[168 183 122 126] = (47)
[132 139 122 132] = (124)
[168 183 122 135] = (57)
[168 183 122 122] = (113)
key -> tag
[184] -> k_227
[127] -> k_24
[183] -> k_144
[126] -> k_357
[135] -> k_711
join (47) 3:  -> k_357
q: [168 183 122 135] -> (57)
q: [132 139 122 132] -> (124)

[138 155 129 137 130 131 115 121 133 132 150 147 140 139 138 113 146 130
 116 137 148 138 126 129 136 112 138 118 138 136 118 146 142 139 137 143
 130 128 150 138 114 136 131 116 131 145 140] -> (72)
[129 114 116 132 105 149 134 142 107 142 114 133 108 127 145 141 117 138
 150 124 127 123 123 106 124 157 109 159 124 110 113 118 113 108 117 115
 127 112 134 123 138 134 124 171 141 119 129] -> (159)
[133 119 119 133 108 146 126 138 122 134 131 142 113 138 130 135 104 134
 144 111 134 119 109 115 132 147 112 152 145 113 130 111 111 113 107 110
 122 124 139 116 129 122 121 146 132 118 129] -> (117)
[101 100 147 146 139 107 140 140  96 133  93  86 106 142 141 166 110 139
 146 135 106 109 152 107 142 146 113 139  90 130 136 125 120 136 131 142
 142 120  95 121 155 146 143 137 155 107 127] -> (177)
[136 153 133 155 141 131 125 132 146 141 177 144 109 147 113 140 114 127
 127 118 154 111 132 136 141 110 126 122 163 133 138 128 115 124 138 130
 123 141 133 129 136 139 142 113 129 107 125] -> (75)
[117 124 140 124 154 105 137 116 126 125 112  97 140 118 133 117 148 123
 112 144 114 141 151 136 124 101 142 110 105 142 127 143 145 143 150 152
 138 129 105 136 129 135 137 117 130 135 127] -> (26)
[110 111 163 126 142 104 139 151 111 118 102 108 130 151 128 176 141 142
 142 154 104 122 157 127 138 166 133 115  83 144 140 147 145 144 152 145
 138 126  97 134 166 148 155 146 136 126 122] -> (161)
[125 110 112 128 116 130 133 110 113 133 101 110 125 106 144 102 119 121
 123 121 122 125 121 113 121 111 114 149 125 107 113 115 122 125 110 124
 138 118 129 121 107 117 110 145 141 130 129] -> (86)
[151 155 127 122 113 147 111 140 141 121 156 167 137 137 139 115 133 136
 132 119 151 159 104 138 134 136 129 130 147 138 123 136 133 121 127 125
 112 128 160 116 121 131 130 132 109 141 147] -> (196)
[116  89 152 101 125 118 139 146 107 117  86 108 134 127 140 138 131 140
 140 133  92 148 126 125 129 150 127 133  95 131 133 139 144 129 138 126
 132 119  96 112 143 130 143 138 118 128 128] -> (64)
miss (117): [129 138 109 110 133 126 133 108 113 118 121 134 130 146 130 111 119 134
 146 147 134 113 112 124 131 144 122 132 119 142 113 129 107 119 111 132
 104 111 115 145 138 122 116 122 152 135] -> [139]
key -> tag
[116] -> k_313
[111] -> k_761
[119] -> k_405
[132] -> k_756
[164] -> k_999
[133] -> k_658
[163] -> k_765
[120] -> k_50
[152] -> k_882
[147] -> k_404
join (117) 2:  -> k_405
q: [151 155 127 122 113 147 111 140 141 121 156 167 137 137 139 115 133 136
 132 119 151 159 104 138 134 136 129 130 147 138 123 136 133 121 127 125
 112 128 160 116 121 131 130 132 109 141 147] -> (196)
miss (159): [124 141 171 149 108 142 150 124 113 127 114 117 123 132 159 141 116 129
 145 124 109 124 107 110 127 134 119 106 115 129 117 108 113 138 114 142
 123 123 118 157 127 134 134 105 133 138] -> [112]
q: [110 111 163 126 142 104 139 151 111 118 102 108 130 151 128 176 141 142
 142 154 104 122 157 127 138 166 133 115  83 144 140 147 145 144 152 145
 138 126  97 134 166 148 155 146 136 126 122] -> (161)
miss (161): [155 130 126 140 146 122 157 152 144 166 134 142 138 127 102 139 142 145
 136 144 176 104  97 166 111 104  83 154 126 111 128 151 148 151 145 122
 115 126 110 163 118 133 142 138 141 108] -> [147]
q: [133 119 119 133 108 146 126 138 122 134 131 142 113 138 130 135 104 134
 144 111 134 119 109 115 132 147 112 152 145 113 130 111 111 113 107 110
 122 124 139 116 129 122 121 146 132 118 129] -> (117)

[126 152 108 123 102 129 126 125 128 153 126 152 107 153 128 128 155 130
 107 148 106] -> (66)
[132 151 134 122 108 125 141 125 129 151 120 156 110 144 130 135 145 133
 106 155 105] -> (139)
[127 146  95 132 104 130 160 116 160 147  80 147 133 131 128 160 145 149
  99 127 110] -> (119)
[126 152 130 123 102 129 126 125 128 153 126 152 129 153 128 128 155 130
 107 148 106] -> (35)
[128 111  91 129 134 132 144 117 164 108  88 116 153 103 130 155 116 142
 138 102 141] -> (23)
miss (23): [108 134 132 153  88 130 144 102 141 142 116 117 116 129  91 164 111 138
 128 103] -> [155]
miss (119): [ 95 149 130 128  99 146 127 147 110 160 145 160 131 104 160 127  80 147
 116 133] -> [132]

[147 110 152 101]  (27)
[101 102 143  91]  (29)
[101  86 143 157]  (13)
tags:
[92] -> k_410
[143] -> k_30
[144] -> k_597
[101] -> k_153
[91] -> k_445
[102] -> k_13
join (29) 3:  -> k_445
miss (13): [143 157 101] -> [86]
miss (29): [ 91 102 101] -> [143]
miss (29): [102  91 143] -> [101]

[185 113 153 126] -> (17)
[126 155 101 154] -> (147)
[173 117 151 125] -> (218)
[131 153 104 156] -> (102)
[126 161 101 154] -> (144)
[124 160  98 153] -> (55)
[180 122 150 152] -> (197)
[145 147 113 156] -> (70)
[126 155 104 149] -> (154)
[180 122 150 142] -> (53)
[121 155  99 154] -> (88)
[166  92 166 109] -> (11)
Table of tags by key:
[101] -> k_539
[167] -> k_649
[166] -> k_881
[126] -> k_804
[127] -> k_929
join (147) 0:  -> k_804
q: [126 155 101 154] -> (147)

[129  93 122 115 133 129 124 127 121 143 105 134 129 117 138 121 123 137
 118 139 122 148 133] -> (2)
[129 115 129 123 126 132 127 126 128 137 131 136 126 126 132 118 127 132
 136 133 128 134 125] -> (136)
[128  94 118 116 138 127 125 128 119 141  99 131 134 118 135 125 154 132
 111 137 121 153 140] -> (46)
[134  78 127 103 130 148 133 128 132 153  81 156 145 126 136 117 119 132
 120 135 138 139 141] -> (112)
[130 103 131 116 129 145 135 129 138 139  92 149 147 135 128 124 118 122
 118 127 141 128 142] -> (168)
[129 100 126 117 130 132 128 124 127 141 117 138 126 121 135 116 125 137
 128 138 126 140 127] -> (167)
[128 105 123 118 140 132 130 132 127 131  97 134 143 129 128 138 120 119
  97 131 130 139 150] -> (104)
[130 108 127 116 133 135 138 132 131 132  95 140 147 134 128 130 121 120
 113 127 137 129 148] -> (137)
[131  92 133 113 129 146 133 128 136 141  91 156 145 131 132 115 116 126
 119 133 140 135 142] -> (143)
[127  99 118 116 142 128 129 130 121 138  98 130 139 124 132 136 120 125
  99 133 123 145 146] -> (148)
miss (46): [135 125  94 127 134 121 116 137 128 141 118 138 140 128 132 154 119 153
 125 118  99 111] -> [131]
miss (46): [137 135 154 128 119 127 140 121 118 125 141 138 128 125  94 132 131 134
 116 111  99 118] -> [153]
Table of tags by key:
[125] -> k_254
[123] -> k_831
[131] -> k_645
[115] -> k_974
[124] -> k_191
join (168) 15:  -> k_191

[123 140 117 149  90 106 109] -> (32)
[104 160 144 159 103 112 111] -> (36)
[107 162 139 170 115 137 117] -> (62)
tags:
[111] -> k_753
[104] -> k_436
[107] -> k_707
join (36) 0:  -> k_436
q: [104 160 144 159 103 112 111] -> (36)
q: [107 162 139 170 115 137 117] -> (62)
miss (36): [159 144 112 103 111 104] -> [160]
miss (36): [160 144 103 104 112 111] -> [159]

